Here are some points, one per row:
tensor([0.6, -1.7, -0.1, -0.9, -0.5, 0.1, 0.0, -0.7, 1.2, 1.7, -0.9, -0.7, 0.7, -0.8, 0.5, 0.3, 1.1, -1.1,
        -0.2, -1.6, 1.6, -1.9, -2.1, 1.7])
tensor([-0.7, 0.3, 0.0, -0.1, -1.8, 0.0, 0.3, -1.2, -0.8, 0.2, -2.3, -0.8, 0.3, 0.3, -0.5, 2.5, 0.0, -1.3,
        -0.6, 1.8, 1.2, 0.3, -0.8, 1.4])
tensor([-2.5, 1.8, 1.5, 0.5, -0.4, -0.6, 1.4, -0.7, 1.4, -0.8, 1.2, 0.6, -1.1, 1.6, 0.4, -0.4, 0.9, -0.2,
        1.5, 0.5, -0.2, -1.0, 0.5, 0.5])
tensor([0.0, -1.1, 0.4, 1.1, 0.5, 1.5, 1.0, -0.6, 0.3, -0.4, -1.0, -1.2, 2.4, 1.0, 0.5, -0.1, -0.4, 0.0,
        0.9, -1.8, 1.0, -0.4, 1.5, 1.0])
tensor([0.1, -1.6, 1.5, 0.9, -0.2, 0.4, 1.0, 1.4, 1.1, 0.0, 0.0, 0.3, -1.5, -0.9, 0.3, -0.6, -1.0, 0.6,
        -0.7, -0.5, 0.2, 0.7, -0.7, -1.3])
tensor([0.4, 1.4, -0.6, -0.2, 2.2, 1.1, 0.1, 0.4, 0.2, 0.4, 0.2, 0.7, 0.1, 0.1, -1.3, -0.7, 0.7, 0.1,
        -0.6, 1.1, 0.3, 0.4, -1.6, 1.8])
tensor([0.8, 0.7, -0.3, 0.8, 0.0, -0.1, 0.1, 0.2, -0.1, 1.1, 0.0, 0.2, -1.3, -0.3, 1.9, 0.0, -0.6, 0.8,
        1.0, 0.0, -1.0, -2.5, 0.1, 0.8])
tensor([2.0, -1.1, -0.2, 1.6, -0.4, 0.3, 2.1, -1.4, -0.3, 0.5, 1.4, -1.4, 0.0, -1.6, 0.6, -0.3, -0.6, -1.5,
        0.9, -0.1, -0.3, 0.6, -0.2, -0.9])
tensor([-0.6, 0.6, 0.1, 0.5, 0.3, 0.7, -1.1, 1.0, 0.3, -0.4, 0.4, 0.4, -1.1, -0.1, 0.0, -1.0, -1.8, -1.5,
        -0.9, 1.4, 0.7, 0.6, 1.2, 0.2])
tensor([-0.3, -1.1, -1.6, -1.9, -1.8, 0.2, 0.6, 0.9, 1.8, -0.1, 0.9, -1.1, 1.7, 0.7, 1.5, 1.6, 1.3, 1.1,
        0.2, 1.1, 0.4, -0.4, -0.3, 0.7])
tensor([1.7, 1.2, 1.8, 0.6, -1.6, -0.5, -0.2, 0.0, -1.3, 0.1, -0.4, -0.3, 1.0, 0.8, -1.3, -1.6, 0.9, 1.6,
        -0.1, -0.2, -0.4, 0.4, -0.6, 0.9])
tensor([-0.7, 0.5, -0.2, 0.7, 0.8, -2.2, 0.4, 0.9, 0.5, -0.6, -0.8, 0.9, -0.4, -0.2, -1.3, 0.0, -1.3, -1.0,
        0.4, -0.2, -2.0, 0.9, -0.1, -0.1])
tensor([0.7, -1.3, 2.0, 0.0, -0.8, 2.0, 1.6, 0.8, -0.5, -0.1, 1.3, 1.2, 0.1, 0.7, 1.1, 0.7, -1.3, 1.0,
        0.3, 0.3, 0.4, -0.6, 0.3, -1.0])
tensor([-0.4, 0.1, 0.0, -0.1, -0.6, -0.5, -0.1, -1.3, -0.5, 0.5, 0.0, -0.8, 0.8, -0.4, -0.9, 0.3, -0.4, 1.9,
        -0.4, -1.2, 0.6, 0.7, 1.7, 1.4])
tensor([0.1, -0.2, -1.3, 0.5, -0.4, 0.3, -0.2, -0.4, 0.4, 0.2, -2.0, -0.6, -0.3, 1.5, 1.8, 0.6, 0.1, 1.5,
        0.1, -1.0, 0.7, 1.2, 0.7, -0.2])
tensor([0.6, 0.3, 0.5, -0.7, 2.7, 0.0, -0.7, -0.4, 2.0, 2.0, 0.1, 0.9, 0.4, 0.4, -0.3, 0.8, -0.9, 0.1,
        -0.6, 1.4, -1.4, -1.0, 0.5, -0.8])
tensor([0.1, 0.5, -1.6, 1.5, 0.0, 1.3, 0.7, 0.9, -1.1, -1.6, 1.1, 0.0, -1.1, -0.9, 0.2, 1.9, -0.7, 1.1,
        -2.2, -1.6, -1.4, -0.6, 1.0, -0.8])
tensor([-0.9, -0.6, -0.8, -0.4, -1.2, 0.6, 0.4, -1.6, 0.9, -0.4, -0.6, -0.7, 1.8, -2.0, -0.1, -2.8, -1.3, 1.6,
        -2.3, -1.4, -0.4, -2.0, -1.5, -1.0])
tensor([-0.7, -1.1, -0.1, 1.3, 2.4, -1.0, -0.9, -1.3, -0.6, -0.3, 1.0, -0.5, 0.1, 1.1, -0.1, -0.3, 0.8, -0.1,
        -1.6, 0.6, 1.6, -0.2, -0.5, -0.7])
tensor([-0.5, 0.8, -1.0, -2.1, 0.4, -1.5, 1.9, 0.4, -1.5, 1.5, 0.1, -1.4, -0.4, 0.7, -0.1, -1.3, 0.7, -0.1,
        0.3, -0.9, 0.7, 1.2, -0.6, -1.0])
tensor([0.5, 0.9, -0.3, 0.6, 0.3, -0.1, -2.5, 1.9, 0.7, -0.6, 1.2, -1.8, -1.7, -0.1, -2.7, -0.2, -0.1, 0.7,
        0.8, 0.6, -0.7, -0.9, 0.3, -0.8])
tensor([0.2, -0.2, 1.1, -1.1, 1.0, 0.1, -0.4, -0.2, -0.4, -2.4, -0.1, -0.7, -0.3, -0.9, 1.0, 1.7, -0.3, -0.4,
        1.3, 0.2, -0.3, 0.9, -1.1, 0.8])
tensor([1.7, 0.8, 1.6, 0.5, -0.8, -1.1, 0.4, -1.2, 0.5, 0.1, 1.1, 0.0, 0.8, -0.2, 0.7, 1.6, -0.4, 0.7,
        -0.1, -1.0, 0.8, 0.4, -0.2, -0.5])
tensor([0.3, -1.4, -2.0, -0.2, 0.1, -0.3, 0.5, -0.8, -0.6, -0.9, -0.5, 2.2, -1.5, 0.8, -1.2, -1.5, 0.8, 0.7,
        -0.1, 0.3, -0.5, 0.3, 0.6, 1.1])
tensor([1.2, 0.2, 0.0, -0.5, 0.6, -1.6, -1.6, 1.0, -0.7, -1.3, 0.2, 0.5, 0.6, -0.3, 2.0, -1.7, -0.2, -1.4,
        0.5, 0.7, -1.2, 0.4, 0.8, 0.2])
tensor([-1.3, -0.6, -0.6, -0.9, -0.2, 1.0, -1.4, -0.8, -0.8, 1.4, 0.1, -0.2, -0.1, 2.4, -0.2, 1.0, 0.2, -2.2,
        0.2, -0.8, -1.3, 1.6, -1.4, 1.2])
tensor([-1.3, -1.5, 1.8, -1.2, -0.7, -1.3, -0.7, -0.1, -1.3, 1.6, -1.4, 0.6, -1.0, -1.0, 0.1, -0.2, 0.7, 0.8,
        1.8, 0.0, 0.8, 0.8, -0.5, 1.0])
tensor([1.4, 0.5, 0.7, 0.2, -0.2, 1.4, -0.2, 0.3, 2.2, 0.0, 0.2, 0.1, 0.1, -2.0, 0.4, -0.8, 1.1, -0.1,
        -1.6, -0.6, 0.7, 1.0, 1.3, 0.0])
tensor([-1.8, 0.4, 0.7, -0.6, 0.4, 0.5, -0.6, 1.0, -1.9, 0.8, -1.0, 0.4, 0.4, 0.3, -0.2, -0.4, 2.7, -0.8,
        -1.1, 0.1, -1.5, -0.3, 0.1, -0.9])
tensor([0.4, -0.4, 1.3, -0.3, -0.2, -0.3, 0.1, 0.6, 0.8, -2.0, -0.1, -0.5, 0.0, 0.4, -1.4, -0.2, -0.9, -1.6,
        0.2, -0.2, -0.4, -1.8, 1.7, -1.4])
tensor([-0.5, 0.9, -0.1, -0.6, -0.2, 1.3, -0.9, -1.2, -0.7, 0.2, -0.2, 0.3, -0.6, 0.2, 0.2, -0.4, 0.2, 0.8,
        -0.1, 2.3, 0.5, 0.7, -0.1, -1.4])
tensor([0.3, 1.2, -2.7, -1.3, 0.4, -1.1, -0.6, -0.3, -0.5, -0.4, -0.1, 2.4, -0.6, 0.1, -1.1, 0.8, 0.7, -1.3,
        1.5, -0.5, 0.5, -0.2, 0.2, -1.2])
tensor([-1.1, 0.8, -1.3, 1.8, 0.0, -0.7, -0.6, 2.1, -0.5, 0.1, 0.7, 1.2, 1.9, -1.3, -0.3, 0.6, -0.6, -0.7,
        1.3, 1.1, 0.2, 0.6, -0.4, -0.5])
These points spread out most along one direction. Take the direction at right angles to it along which they spread out most. Go by this last direction. How far along it is each point below, from 0 to 99? The average is 50, and the first point in the table lies past the average. One standard deviation of the points above along it is 16.
tensor([2.0, -1.1, -0.2, 1.6, -0.4, 0.3, 2.1, -1.4, -0.3, 0.5, 1.4, -1.4, 0.0, -1.6, 0.6, -0.3, -0.6, -1.5,
        0.9, -0.1, -0.3, 0.6, -0.2, -0.9]) -> 34
tensor([-0.9, -0.6, -0.8, -0.4, -1.2, 0.6, 0.4, -1.6, 0.9, -0.4, -0.6, -0.7, 1.8, -2.0, -0.1, -2.8, -1.3, 1.6,
        -2.3, -1.4, -0.4, -2.0, -1.5, -1.0]) -> 33
tensor([-0.6, 0.6, 0.1, 0.5, 0.3, 0.7, -1.1, 1.0, 0.3, -0.4, 0.4, 0.4, -1.1, -0.1, 0.0, -1.0, -1.8, -1.5,
        -0.9, 1.4, 0.7, 0.6, 1.2, 0.2]) -> 37
tensor([0.6, -1.7, -0.1, -0.9, -0.5, 0.1, 0.0, -0.7, 1.2, 1.7, -0.9, -0.7, 0.7, -0.8, 0.5, 0.3, 1.1, -1.1,
        -0.2, -1.6, 1.6, -1.9, -2.1, 1.7]) -> 71
tensor([-0.7, 0.5, -0.2, 0.7, 0.8, -2.2, 0.4, 0.9, 0.5, -0.6, -0.8, 0.9, -0.4, -0.2, -1.3, 0.0, -1.3, -1.0,
        0.4, -0.2, -2.0, 0.9, -0.1, -0.1]) -> 44
tensor([0.7, -1.3, 2.0, 0.0, -0.8, 2.0, 1.6, 0.8, -0.5, -0.1, 1.3, 1.2, 0.1, 0.7, 1.1, 0.7, -1.3, 1.0,
        0.3, 0.3, 0.4, -0.6, 0.3, -1.0]) -> 31
tensor([0.5, 0.9, -0.3, 0.6, 0.3, -0.1, -2.5, 1.9, 0.7, -0.6, 1.2, -1.8, -1.7, -0.1, -2.7, -0.2, -0.1, 0.7,
        0.8, 0.6, -0.7, -0.9, 0.3, -0.8]) -> 31
tensor([-0.7, -1.1, -0.1, 1.3, 2.4, -1.0, -0.9, -1.3, -0.6, -0.3, 1.0, -0.5, 0.1, 1.1, -0.1, -0.3, 0.8, -0.1,
        -1.6, 0.6, 1.6, -0.2, -0.5, -0.7]) -> 53
tensor([1.7, 0.8, 1.6, 0.5, -0.8, -1.1, 0.4, -1.2, 0.5, 0.1, 1.1, 0.0, 0.8, -0.2, 0.7, 1.6, -0.4, 0.7,
        -0.1, -1.0, 0.8, 0.4, -0.2, -0.5]) -> 42
tensor([1.7, 1.2, 1.8, 0.6, -1.6, -0.5, -0.2, 0.0, -1.3, 0.1, -0.4, -0.3, 1.0, 0.8, -1.3, -1.6, 0.9, 1.6,
        -0.1, -0.2, -0.4, 0.4, -0.6, 0.9]) -> 54
tensor([-1.8, 0.4, 0.7, -0.6, 0.4, 0.5, -0.6, 1.0, -1.9, 0.8, -1.0, 0.4, 0.4, 0.3, -0.2, -0.4, 2.7, -0.8,
        -1.1, 0.1, -1.5, -0.3, 0.1, -0.9]) -> 66
tensor([-1.1, 0.8, -1.3, 1.8, 0.0, -0.7, -0.6, 2.1, -0.5, 0.1, 0.7, 1.2, 1.9, -1.3, -0.3, 0.6, -0.6, -0.7,
        1.3, 1.1, 0.2, 0.6, -0.4, -0.5]) -> 46
